Here are some points, one per row:
[ 0.   1.6 -0.5 -0.1  0.8  0.   0.  -0.8  0.7 -0.7 -0.1  0.8  0.2  0.1
 -0.6 -1.4  1.   0.  -0.8  0.  -1.6  1.9 -0.1  0.1]
[ 0.2 -0.5  0.2 -0.2  0.8 -0.3 -0.5 -0.7  1.4  0.1  0.   0.3  0.8 -0.3
 -0.5 -0.5 -0.9  0.3 -1.1  0.1 -1.7 -2.1 -0.5 -0.3]
[-0.1 -1.8 -2.3 -0.1 -1.2 -0.3 -0.1  1.5 -1.7  0.7  0.1 -1.1 -0.3 -0.2
  2.   1.8  0.1  0.  -1.4 -0.1  1.  -0.7 -0.5  0. ]
[ 0.  -1.1 -2.1  0.   1.4 -0.3 -0.2  0.3  0.3 -1.5 -0.2  1.8 -0.4  0.4
 -0.7 -1.7 -0.8 -0.1 -1.3  0.   1.4 -1.   0.2 -0.2]
[-0.1  1.3  2.2  0.3 -2.3  0.3  1.1 -0.6  0.7  1.9  0.4 -1.2 -1.2  0.2
 -1.   1.9  1.6 -0.1  1.8 -1.  -1.5  1.4  1.4 -0.4]
[ 0.1  1.3  2.2  0.2 -0.7 -0.1  0.1 -0.1  1.   0.8  0.3 -0.7  0.3  0.1
 -0.8  1.4  0.5 -0.2 -0.2  0.  -1.4  1.  -0.1  0.1]
[-0.1  2.2  1.1  0.1 -0.3  0.2 -0.1 -0.1  0.7  0.5  0.3 -0.8  0.3 -0.1
 -0.2  0.9  2.3  0.  -0.9 -0.2 -2.1  2.5 -0.5 -0.2]
[ 0.7  1.2 -1.6  0.5  1.2 -0.7 -0.2  0.4  0.9 -1.6 -0.7  0.9  0.5 -1.
 -0.3 -1.4 -0.8 -1.  -0.4 -0.2  1.6  0.1 -0.1 -0.5]
[-0.1  1.5 -0.8  0.1  1.3  0.4 -0.2  0.2  1.2 -0.3  0.2  0.5  0.5 -0.7
 -1.6 -1.5 -0.9 -0.4 -1.3 -0.3 -1.5 -1.1 -0.7 -0.3]
[ 0.2  1.6 -2.3 -0.2  1.7 -0.2 -0.2 -0.2  0.7 -1.5  0.   1.5 -0.6  0.2
 -0.9 -1.8 -0.9 -0.1 -1.   0.3 -0.7  2.   0.3  0.4]
[ 0.4  1.   0.4  0.7 -0.6  0.8 -0.2 -0.3  0.6 -1.1  0.9  0.1  0.7 -0.8
  0.   0.4  0.  -0.4  0.7  0.2 -2.1  2.9 -0.9 -1.1]
[ 0.2  1.5  1.9  0.3 -2.  -0.3  0.  -0.4  0.6  1.5 -0.5 -2.  -1.   0.2
 -1.8  3.1  1.6 -0.3  2.7 -0.7 -0.9  1.  -0.4  0.2]
[ 0.  -1.3 -1.1  0.   1.3 -0.1 -0.1 -1.   0.1 -1.5  0.1  1.4 -0.5  0.4
 -1.3 -1.8 -1.  -0.1  0.7 -0.2  1.4 -1.1  1.  -0.1]
[-0.1 -2.1 -2.9 -0.2  0.5  0.6 -0.2 -1.1 -2.7  1.7 -0.1 -1.1  0.9 -0.3
  2.7  1.8 -1.6 -0.1 -1.3 -0.4  0.2 -1.9 -0.3 -0.1]
[-0.5  2.2  2.1  0.4 -1.7 -0.3  0.1 -1.2  2.4  0.8 -0.7 -1.4 -0.6  0.8
 -1.8  2.2  1.4  0.8  2.3 -0.5  1.   1.7  1.3 -0.4]
[ 0.  -2.  -0.9  0.1  1.1  0.3 -0.1 -0.6  1.1 -1.2  0.2  1.   0.5  0.
 -1.4 -1.3 -1.3 -0.1 -1.1 -0.1  1.1 -1.9 -0.4  0.1]
[ 0.4 -2.2 -2.4 -0.2 -0.7 -0.4  0.   1.1 -2.8 -0.9 -0.4  0.  -0.9  0.2
  2.5 -0.3 -1.4  0.  -0.6 -0.1  2.  -1.8 -0.2 -0.1]
[ 0.1  1.6  2.   0.   1.5  0.5  0.2 -0.6  1.5 -1.1  0.2  1.3  0.6 -0.3
 -1.5 -1.3 -1.6 -0.1 -1.8  0.1 -1.1 -2.4 -0.5  0.1]
[ 0.1 -1.9 -2.4  0.  -0.7 -0.4  0.7  0.3 -2.5 -0.6 -0.2 -0.5 -0.4  0.2
  1.7 -0.4 -0.8  0.   0.4  0.2  1.  -1.  -0.2 -0.4]
[ 1.   2.1  2.3  0.9  1.3  0.7 -0.1 -1.4  0.8  0.4  0.7  0.  -0.1  0.7
 -0.9  1.   2.2  0.4  1.4  0.5 -1.5  2.2 -0.4  0.5]
[-0.2  2.2  2.8 -0.7  0.8 -0.7  0.   0.7  0.9 -1.7 -0.6  1.9 -0.5  0.
 -1.7 -1.3 -0.1  0.6 -0.6 -0.3  1.1  2.1  0.1  0.2]
[-0.2  2.  -1.9  0.4  1.1 -0.3  0.1  1.1  0.9 -1.   0.1  1.9 -0.7  0.1
 -1.5 -1.8 -0.1  0.2 -1.6  0.6  0.1  1.9  0.4 -0.5]
[-0.2  2.2  2.3 -0.1 -0.3  0.2 -0.1 -0.8  1.7  0.8  0.  -0.9  0.6 -0.2
 -1.9  1.5  2.  -0.1  1.3  0.1 -2.1  2.1  0.   0.4]
[ 0.2  2.6  2.2  0.1 -2.  -0.4 -0.3 -1.4  0.3  1.6  0.4 -1.8 -0.7  0.8
 -1.5  1.9  2.2 -0.3  2.8  0.  -2.4  2.6  2.   0.4]
[ 0.  -2.2 -2.6 -0.1 -1.   0.  -0.3  1.1 -2.6 -0.6  0.  -0.5 -0.7  0.2
  2.6  0.2 -1.5  0.9  0.2  0.   1.5 -1.3 -0.2  0.1]
[ 0.9 -0.2 -1.1 -0.4  1.   0.2 -0.4  0.1  1.5 -1.2 -0.3  0.8 -1.3  0.7
 -0.6 -2.5 -1.3  0.8 -0.2  0.5  2.  -1.6  0.9 -0.1]
[ 0.1 -1.8  2.8 -0.4 -1.5 -0.6 -0.3  1.3 -2.   2.3  0.1 -1.7 -0.6 -0.5
  2.   2.   1.6 -0.1  2.2  0.   1.5 -1.5 -0.3 -0.2]
[ 0.1  1.4  2.2 -0.5  0.4  0.3 -0.3 -0.7  0.6 -0.5  0.2  0.3  0.8  0.2
 -0.7 -0.7  1.   0.2  1.3  0.1 -1.7  1.6  0.8 -0.1]
[-0.2  1.1 -2.6  0.2  0.9  0.9  0.1 -0.8  1.5 -0.7 -0.3  2.3  1.1 -0.5
 -0.7 -2.2 -0.9  0.3 -0.6 -0.6 -1.4 -1.3 -1.3  0.3]
[ 0.2 -2.1 -2.2  0.1 -1.  -0.1  0.4  0.2 -2.   0.3  0.1 -0.2 -0.6 -0.7
  1.6  2.1 -0.5  0.4  0.2  0.6  1.5 -1.9  0.3  0.1]
[-0.4  1.3  1.2 -0.5  0.3 -0.2  0.5 -0.1  0.7 -1.5  1.1 -0.1  0.8  0.5
 -1.  -1.3  1.3 -0.2 -0.1 -0.2 -1.1  1.8 -0.6 -0.4]
[-1.2  0.   1.   0.1 -0.1 -0.3  0.5 -0.4  0.5 -1.1 -0.2  1.  -0.8  0.9
 -0.5 -1.8 -1.5  0.4  0.3  0.5  1.4 -0.9 -0.1 -0.1]
[-0.2 -1.9  2.6  0.1 -1.6 -0.3 -0.1  1.9 -1.7  2.3 -0.1 -2.  -0.7 -0.6
  2.1  2.3  1.8  0.1  2.1  0.   1.3 -0.6 -0.8  0. ]
[-0.2 -1.9 -2.3 -0.3 -0.8 -0.4  0.1  0.2 -2.6 -0.6  0.   0.1 -0.2  0.4
  2.6  0.6 -1.1 -0.3  0.6 -0.2  1.2 -1.3  0.2  0.3]
[ 0.3 -1.9 -0.3 -0.3  0.7  0.  -0.2 -0.7  0.7 -0.1 -0.5  0.3  0.4 -0.2
  0.1 -0.3 -0.6 -0.5 -1.2  0.1 -0.3 -1.5 -0.2  0.4]
[ 0.1 -2.4  2.6 -0.1 -1.   0.3  0.  -1.  -1.7  1.9 -0.6 -1.4  0.8 -0.1
  1.7  1.9 -2.5  0.1  2.   0.1  1.9 -2.2 -0.1 -0.2]
[ 0.  -2.7 -2.4  0.5 -1.3 -0.2 -0.2  1.5 -2.6 -0.8 -0.5 -0.1 -0.6 -0.4
  2.2 -0.3 -0.4  0.3 -1.5  0.   1.  -0.8 -0.2  0.2]
[ 0.   2.1  0.5  0.1  0.7 -0.3  0.3  1.   1.4 -1.2 -0.1  1.5 -0.6  0.2
 -1.5 -1.7 -0.5 -0.1 -1.3  0.   1.   1.7  0.1  0. ]
[ 0.5 -1.9 -0.8 -0.1  0.9  0.8  0.3 -0.4  1.5  0.6  0.  -0.2  1.1 -0.5
 -0.1 -0.4 -1.1  0.2 -1.6  0.1 -1.3 -2.  -0.7  0. ]
[-0.4  1.6  1.1 -1.   0.4  1.2  0.2 -0.6  0.5  0.1  0.  -1.   0.7 -0.4
 -1.2  1.1  1.4  0.3  0.2  0.9 -1.2  2.   0.3 -0.3]
[-0.3  1.3  2.5  0.5  1.3 -0.3 -0.7 -0.2  1.6 -0.8  0.   0.4  1.8 -0.1
 -2.  -2.6 -1.4  0.1 -1.7 -0.7 -1.9 -1.7  0.2  0.7]
Along one direction, these points spread out more than along any other. Take the direction at right angles to it along which they spread out most. Go by this last direction. For each point below, how far along it does it lie, from 0 to 99? 50 is the average, and the first point above lies past it. One standard deviation of the points above along it is 16.
[ 0.4 -2.6  2.3 -0.6 -2.2  0.2 -0.3  0.9 -1.9  3.2  0.2 -2.  -0.2  1.4
  2.   1.7  1.8 -0.5  2.7  0.   1.   0.4 -0.5  0.7] 12
[ 0.  -1.5 -1.8  0.7  1.1  0.4  0.6  1.6 -1.5 -1.3 -0.5  1.4 -0.1 -0.5
  2.4 -1.8 -0.4 -0.3 -1.5 -0.2  2.3 -1.8  0.6 -0.4] 59
[ 0.  -0.8 -2.1 -0.1  1.5  0.3  0.3  0.1  1.1 -1.   0.2  1.3  0.8 -0.3
  0.  -1.5 -1.   0.  -1.3  0.  -1.5 -1.4 -0.5  0.3] 68
[-0.2  1.5 -2.1  0.1  1.  -0.7 -0.2 -0.4  0.5 -1.6 -0.3  1.3 -0.5  0.
 -0.9 -1.8  1.   0.3 -0.7  0.2 -1.5  2.5  0.6  0.4] 67
[-0.4 -1.5 -2.   0.4  0.5  0.3 -0.2  0.2  0.7 -0.5 -0.2  0.3  0.5 -0.3
  0.9 -0.6 -0.3 -0.2 -1.8  0.5 -0.5 -1.6 -0.6 -0.1] 58
[ 0.1  1.9  2.4 -0.2 -2.  -0.2 -0.2  0.4  1.1  1.9 -0.2 -1.6 -1.   0.4
 -1.4  2.3  1.7 -0.1  2.6  0.1  1.3  1.6  1.1 -0.1] 27
[-0.3  1.1 -1.5 -0.1  0.4 -0.2  0.   0.7  0.6 -0.9  1.   1.1 -0.4  0.
 -0.6 -1.7 -0.6 -0.3 -0.8  0.   1.6  0.1  0.   0.3] 64
[-0.2 -2.   2.3  0.2 -0.9 -0.2  0.1 -0.4 -2.1  2.   0.4 -1.7  0.7  0.1
  1.4  2.4  0.3 -0.3  2.2  0.3  0.3 -1.7  0.1  0.2] 20
[ 0.1 -2.1 -2.1  0.  -0.2  0.3  0.   0.5 -1.8  1.6 -0.2 -1.2  0.9 -0.4
  1.8  1.8 -2.   0.1 -1.7  0.1  1.9 -1.9 -0.7  0.1] 40
[-0.7  1.3 -2.7 -0.4  2.1 -0.2 -0.1  0.8  0.6 -1.2  0.1  2.2 -0.5  0.1
 -0.6 -1.8 -0.4 -0.3 -1.2 -0.1 -0.8  2.2  0.  -0.3] 73
[-0.1  1.6  1.7 -0.1 -0.2  0.1  0.1 -0.4  0.5  0.9  0.1 -0.8  0.4  0.
 -0.3  1.3  1.2  0.  -0.6  0.2 -1.8  1.7 -0.3  0. ] 43
[ 0.  -2.   3.   0.2 -1.6 -0.5  0.2 -0.8 -1.9  2.5 -0.2 -1.7 -0.4  0.2
  1.7  2.2  2.2 -0.2  2.6 -0.2  1.   1.   1.1  0.1] 13
